Where one turn sends some rows of the set: a few examples, then the rows asked
mobad: [  5 -43  44   4   3  -9  -1  10 -31 -48   6 -50 -23   8 -38 -17  -3 -42
 -24   7  23 -59  11  19  19 -20  12  -2]
sof: [  7   3   0  -1 -12 -26  15 -36  48   4  18 -22  35   7  30  74   0  30
  25  -2  -9 -24 -17 -13 -12  58   5 -10]
dovi: [ 19   0 -17   5  -6  -1 -38  15  28  30  -6  21 -20  53  14 -60 -30  11
  43  -7 -39  15 -25  45 -21 -11  20 -18]
Duk: [  4 -42  54   2  14 -27 -27  12 -15 -47  -8 -32 -13   3 -23   9  12 -40
 -38  35   3 -42  15  13  21 -42   4 -16]
tufe: [ 24 -22   4  18 -21  41 -14  -4  28   6   3  35 -24   5   9 -30 -77   2
  -9 -21   2  18 -35  39 -64  -2  38   7]
Zuse: [ -5   0   4  21  -7 -23  -2 -61  36 -11  37  21  31 -26  33  75  16  36
  22   3 -10  15   3  -1  22  24  12  -7]
zimi: [  9 -15   1  14 -10 -19  -8 -18  54 -14  12  32   4   5  57  77 -22  35
 -25 -14 -17  -5  13  -8 -50  20   9 -18]
Merag: [  7  31  21  24   9  54  -6  -2  -1 -15  56  33  15 -36  -1   3 -20  16
  16  -9  27  63  -3  14  45   7 -33  57]
Tusu: [  6 -46  42   2   5  -6   1   8 -31 -53  -1 -48 -21   8 -37 -16  -2 -43
 -22   8  22 -59  11  15  16 -21  16  -1]
mota: [ -7  13   8  -6 -18  42  -1  46  12 -38  42  14 -24  40   3 -26 -14   0
  45  -3  -2  52  15  18  10  29 -70  28]
Gim: [  4  37  -1  -4 -15  19 -16  19   7  27 -18  49 -55  10  -1 -45  -9   7
  35   8 -17  26 -36  49 -28  -8  40   5]
Rer: [ 19  10   2  34  -1  25  -4 -52  19  31  25  30  -7 -17 -10 -26 -39  16
  27  -8  -8  10 -41  50   4   8  70  10]
gem: [  0   5  12   6 -15  54   4  37  10 -40  40  30   1  -6  24  25 -48  18
 -20 -39  29  45  18  -7 -19  17 -53  51]
dinit: [ 33  30   1   8  12  29 -18  -1  25  54 -10   8  10  10  -9 -34 -55  10
   5  -2 -17   6 -59  40 -14   3  45  21]
Saf: [ 17   5 -19   4   2 -40  -9   5  40  -2  36   0  -6  45  54  35  20  34
  45 -15 -20 -19  26 -12  -8  41 -36 -28]
Lofu: [  1  23  18  -4 -19  31   3  34  -6 -31  35  25 -37 -13  16  10  22   4
  55  -2  43  53  -2  -5  -6  31 -67  29]
rumu: [ 13 -16  44   3  31 -18 -15  30 -34 -36   4 -36 -12   6 -26  -2   7 -27
 -45   2  17 -56  29   4  35 -35  -2  12]
Los: [ -1  23  32  -8  -7  55  -4  24  21 -25  28   6  27 -10  -3  24 -25  -4
  14  22  14  68 -19   2  18  25 -69  50]
Ganan: [ -2  17 -22  -4 -20 -53  -5  -3  17  11  -3  11  -4   5  51  43  41  48
  43 -28   0 -12  -2 -12 -19  21  14 -19]
fugak: [  7 -44  53   1  19 -22 -27  12 -14 -49 -15 -31 -13   2 -20  10  12 -40
 -37  34   1 -41  15   8  21 -40   4 -14]
bipil: [ 15 -16  42   5  36 -11 -12  31 -34 -39   1 -34 -12   5 -23  -1   7 -27
 -46   1  17 -60  30   1  34 -31  -1  11]

gem goes to zimi
Los goes to sof
Now these:
fugak goes to Tusu
Merag goes to Zuse
Lofu goes to Ganan
dovi goes to mota

